One turning vector, and how many steps it has turned:
The counts run from 0 to 650.
[111 108  87 110  98 142 115  98 146 131 125 130 181 117 122 110 121 151
 187  95 134 124 135 129 130 191 122 200 117 156 177 122 112 132 126 106
 115 134 193 135 123 122 182 127 126 122 122 143  99  97] => 503
[105 168 128 152 110 126  87 102 128 180 123 143 126 165 120  92 170  97
 162 129  98 195 147 144 132 135 126 183 112 107 161 166 149 136 153  81
 113 113 118 141 128 115 106 126 121  75 155 137 157 133] => 249
[151 137 103 160 133 121 157 137 143 141 149 145 130 134 145 114 188 140
 139 138 118 114 122  93 130 125  77 167 169 151 141 166 124 155  65 108
 114 126 161 139 125 146 149 158 119  57 110 113 132  94] => 510
[133 112 162 148  87 119 111 148 139 102 144 161 166 177  76 135  71 126
 149 173 140 117 132 126 112 147 131 146 112 147 149 107  82 180 141 119
 110 158 124 129 119 104 163 145 111 109 115 169 122 100] => 379
[107 127 116 102  98 102 102 154 157  73 148 139 124 105 113  98 133 115
 127 143  93 162 119  97 160 122  85 184 131 170 131 140  84 128 140  95
 122 112 146 100  88  89 124 152 126  62 122 118 141  94] => 323
[150 118 149 142 100 107 140 159 141  93 180 154 163 153  98  69 133 130
 123 114 124 157 140 139 137 137 150 145 145 145 120 109  49 120 112  85
 131  87 104 145 132 125 180 119 156 112 151 130 152 103] => 136
[105 177 130 167  96  95  90 135 140 150 142 154  88 165  81 101 146 102
 130 149  99 176 128 126 135  92 121 205 141 163 143 152 118 146 142 123
 141  91 121 109 124 108 110 122 121  88 126 119 134 107] => 96
[107 102 109 173 148 132  98  78 161 175 129 134 164 168  82  79 150 110
 167 157 127 128 135 152 106  85 137 135  82 116 133 149 111 120 156 113
 146 100 160 147 125 107 148 146 128  96 122 116 159 153] => 541
[116 138 119 151 135 116 112 104 108  84 151 154 161 146 124  65 118 157
 127 105 101 146 141 154 160 158 117 162 165 123 167 134  90 116 114 118
  90  85 117 110 157 120 140 105 148  87 158 125 114  79] => 413
[130 135 111 127  97  93  93 158 135  72 150 134 125 102 101 108 136  99
 137 140 104 142 132  98 170 118  75 183 133 163 142 131  84 112 140 124
 122 109 131  90  90  90 125 147 127  67 133 128 139  88] => 324
[144 128 130 129  72  99 121 148 182 103 124 155 146 117  82  89 161 151
 128 147 134 133 120 125 117 117  83 172 146 160 138 144 101  93 141  91
 124  62 144 130 120 122 153 149 164 125 162 111 142  98] => 600
[120 144  99 147  90 127  83 116 130 157 138 157 129 157 115  90 112 119
 150  78 124 153 127 144 121 155 141 201 109 185 128 104 139 166 143 118
 101 139 137 148 132 101 143  72 124 109 126 162 151 110] => 333
[183 138 136 148 113 105 115 135 140 179 145 162 134 177 104 106 132 122
 163 122 123 146 122 149 142 171 143 155 119 162 138 132 109 158  93  95
 145 138 170 141 158 155 152 145  89  97  88 158 128 156] => 193
[103 127 104 137 137 107 105 110 120 128 164 173 138 149 133  55 134 142
 160  96 115 165 125 168 159 154 133 176 127 128 173 117  99 117 119  98
 129  80 166 118 143 114 142 110 144  85 178 116 118  85] => 415
[105 128  99 155 110 142 100  65 154 158 111 109 165 141 104  87 164 104
 154  89 104 123 140  93 116 126 123 168  90 120 128 146 133 120 143 116
  83 122 120 136 127 129 120  80 139  90 103 143 195 136] => 163
[123 115 137 178 126  99 141 116 155 142 188 172 149 156  97  81 153 143
 127 167 127 139 145 143 130  76 103 150 179 143 135 146 102 126 127 124
 117  93 101 126 118  94 167 135 128 127 152  98 163 105] => 370
[112 133 135 110  69 116 129 116 150 151 130 142 190 144  90 129 124 126
 158 161 154 111 165 136 119 169 129 163  94 125 152 136 101 147 146  88
 127 113 120 164 101 127 163 153  92 143 115 192 161 155] => 210
[134  91 113 174 145 117 106 106 170 134 117 127 156 133 108 110 130 125
 149 149 108 133 145 129 120 123 135 173 134 141 157 135  66 128 173  76
 128 161 120 150 129 128 192 161 160 123 138 113  92  65] => 460
[138  88 118 135 120 123  92 139 136 115 150 173 183 145  92 115  80 139
 143 157 126 137 133 137 120 130 119 121 145 163 132  93 111 151 140 137
 100 186 127 142 128  81 183 143 106  84 105 130 158 142] => 382
[149  98 114 165 129  94  99 121 139 146 157 179 133 154 108 109 113 171
 149 130  77 143  96 125 134 144 106 175 176 130 163  99 119 138 120 114
  91 145 136 106 139 140 138 141 113  99 159 101  73  74] => 186
[144 117 106 150 131 133  87 141 125 125  95 137 161 154 113 116 145 133
 140 159 128 127 114 140  89 134 148 123 119  94 126 137  94 124 125  57
 109 129 143 188 117 126 150 159 159  41 163 138 160 123] => 66
[106 115 152 126 118 118  85 139 167 135 166 142 128 152 116  87 147  94
 142 127  66 214 127 114 122 119 121 161 144 166 112 135  90 124 176 100
 126 120  94 101 114  90 138 137 109  95 115 111 114 132] => 475
[160 129 137 156  96 117 143 154 168 123 146 136 127 149 110 103 165 121
 118  96 110 124  96 120  95 164  92 175 142 174 112 138  81 138  74  89
 134  86 147 139 160 157 144 134 142  87 106 132 117  96] => 514
[137 124 116 159 135 132  93 135 124 122  96 149 169 162 111 121 144 153
 135 161 121 127 125 141  91 128 130 122 142  91 136 143 115 131 128  71
  92 135 115 191 124 120 159 156 163  47 160 126 159 115] => 65
[131 109 117 177 139 126  88  86 138 159 137 147 186 158  68  82 132 144
 155 158 129 135 148 158 106  95 122 115 136 106 136 150 124  88 149 138
 116 107 140 132 152  95 153 140 141  94 134 113 166 162] => 539
[117 128 127 126  95 121  50  87 121 145 126 157 159 123  92 130 110 164
 144 114  76 186 132 132 111 167 125 166 152 103 168 119 115 108 142 103
  88 118  75 117 122 122 107 137 117 105 157 147 114 129] => 16
[102 125 104 121 119 129 147  95 150 164 137 138 185 120 121 122 149 121
 173 119 128 153 166 134 123 186 121 179 129 117 174 138  85 118 107  91
 139  99 123 168 143 147 194 160 131 112 125 126 116 123] => 123
[143 128 128 154 110 107 130 134 143 156 147 164 169 162  76 113 131 121
 131  93 101 151 111 120  95 145 142 183 147 112 106  85  79 132 127  96
 113 126  63 179 124 137 174 117 140 119 139 118 142 116] => 289
[126 110 128 183 121 121  94  86 184 168  96 113 169 158  84  95 158 112
 165 169 118 105 169 119 121 103 134 144  92 124 157 174 116 123 178 120
 124 131 149 131 125 126 147 136 146 122 115 138 147 129] => 543
[ 84 128 114 136  96 143 123  95 141 127 108 136 185 153 104  97 113 166
 179  91 124 110 130 115 112 179 137 176 125 145 171 138 116 141 121 107
 114  86 192 142 148 142 155  83 138 103 123 140 112 106] => 501
[127  97 133 171 141 151  88  85 130 136 152 121 179 169  86 105 121 105
 138  99 111 139 115 142  68 138 115 134 102 136  99 112  80 135 101 132
 122 133  99 135 167  99 149 130 123  76  87 142 145 143] => 623
[143 158 119 148 148 116 123 113  82 119 135 116 171 177  96  80 167 133
 152  91  79 164 122 131 143 148 126 184 162  78 132 158 108 117 138 110
 110 116 129 137 135 158 159 117  92  97 116  89 105 142] => 581
[103 139 141 154 112  91  96 138 130 135 124 172 155 175  95 100 114 105
 138 140 102 121 149 136 140 167 106 132  86 102 149 123 134 146 133 134
  81 112  97 133 144 144 100 116 103  57 119 177 161 148] => 483
[129 132 125 164 112 122 114  85 130 122 160 129 125 160 114 105 128 157
 142 122  84 161 119 125 129 136 131 211 175 153 161 148  89 164 139  99
 123 131 122 107 122 132 146 124 110 139 138 127  74  57] => 183
[150  92 133 146 106 121  61 150 138 160 146 179 165 140 111 153 126 154
 155 159 130 148 133 170  90 149 121 121 139 127 148 101 123 129 148  93
 111 140 111 168 119 110 152 175 107  94 163 166 127 144] => 295
[107  73 111 162 125 154 111 108 126 114 176 133 191 137 138 108 116 118
 183 113 126 130 166 102 132 136 127 139 141 145 156 102 100 153 132 122
  99 165 125 134 114  81 187 108 132 107 132 155 137  85] => 228
[150  95 122 169 136 134  95 115 133 131 156 141 172 175 117  96 154 167
 122 156 116 107 140 149  99 128 142  89 148 138  91 152 111 139 151  89
  92 138 117 169 121 129 144 147  93  91 118 162 175 164] => 300
[136 121 120 136 113 150 125  50 134 159 147 112 182 139 114 119 166 156
 163 122 108 158 126 122  95 141  92 186 177 115 161 173 136 117 130 115
 102 133 124 113 140 129 153 152  83 138 117 129 102 132] => 352
[154  91 153 167  82  85 101 162 176 124 128 164 143 169  69 116  91 122
 155 154 125 109 116 124 119 132 136 150 102 154 129  83  88 156 162 103
 119 145 130 137 120 125 163 124 137 133 135 158 135 104] => 377
[126 123 108 147 144 127 100 139 108 123 160 154 169 161 101 116 111 111
 145 173 134 147 147 139 135 115 117 130 141 152 123 123  98 157 126 144
 128 156 130 159 123  75 185 163  90  49  85 113 160 154] => 384
[124  83 136 170 112 126  95 151 142 131 180 173 149 184 120  97 139 113
 169 161 133 139 126 151 111 107  96 126 126 142 133 106 145 145 170 120
 105 128 137 128 123  70 148 156 106 115 173 151 135 114] => 143
[114  95 136 132 115 111 123  91 176 101 107 119 176 128  91 117  92 141
 142 175  95  87 137  88 137 142 103 153 112 129 164 154  81 138 157 116
  91 170 113 102 109 127 152 155 124  95  88 149 149 104] => 548
[112 130 123 157  92 102  80 154 129  78 149 160 123 127 102 109 129 127
 125 126 100 134 136 102 139 117  71 162 147 154 150 126 112 117 111 154
  98  82 125  93 121  92 101 115 141  52 144 132 148 102] => 326
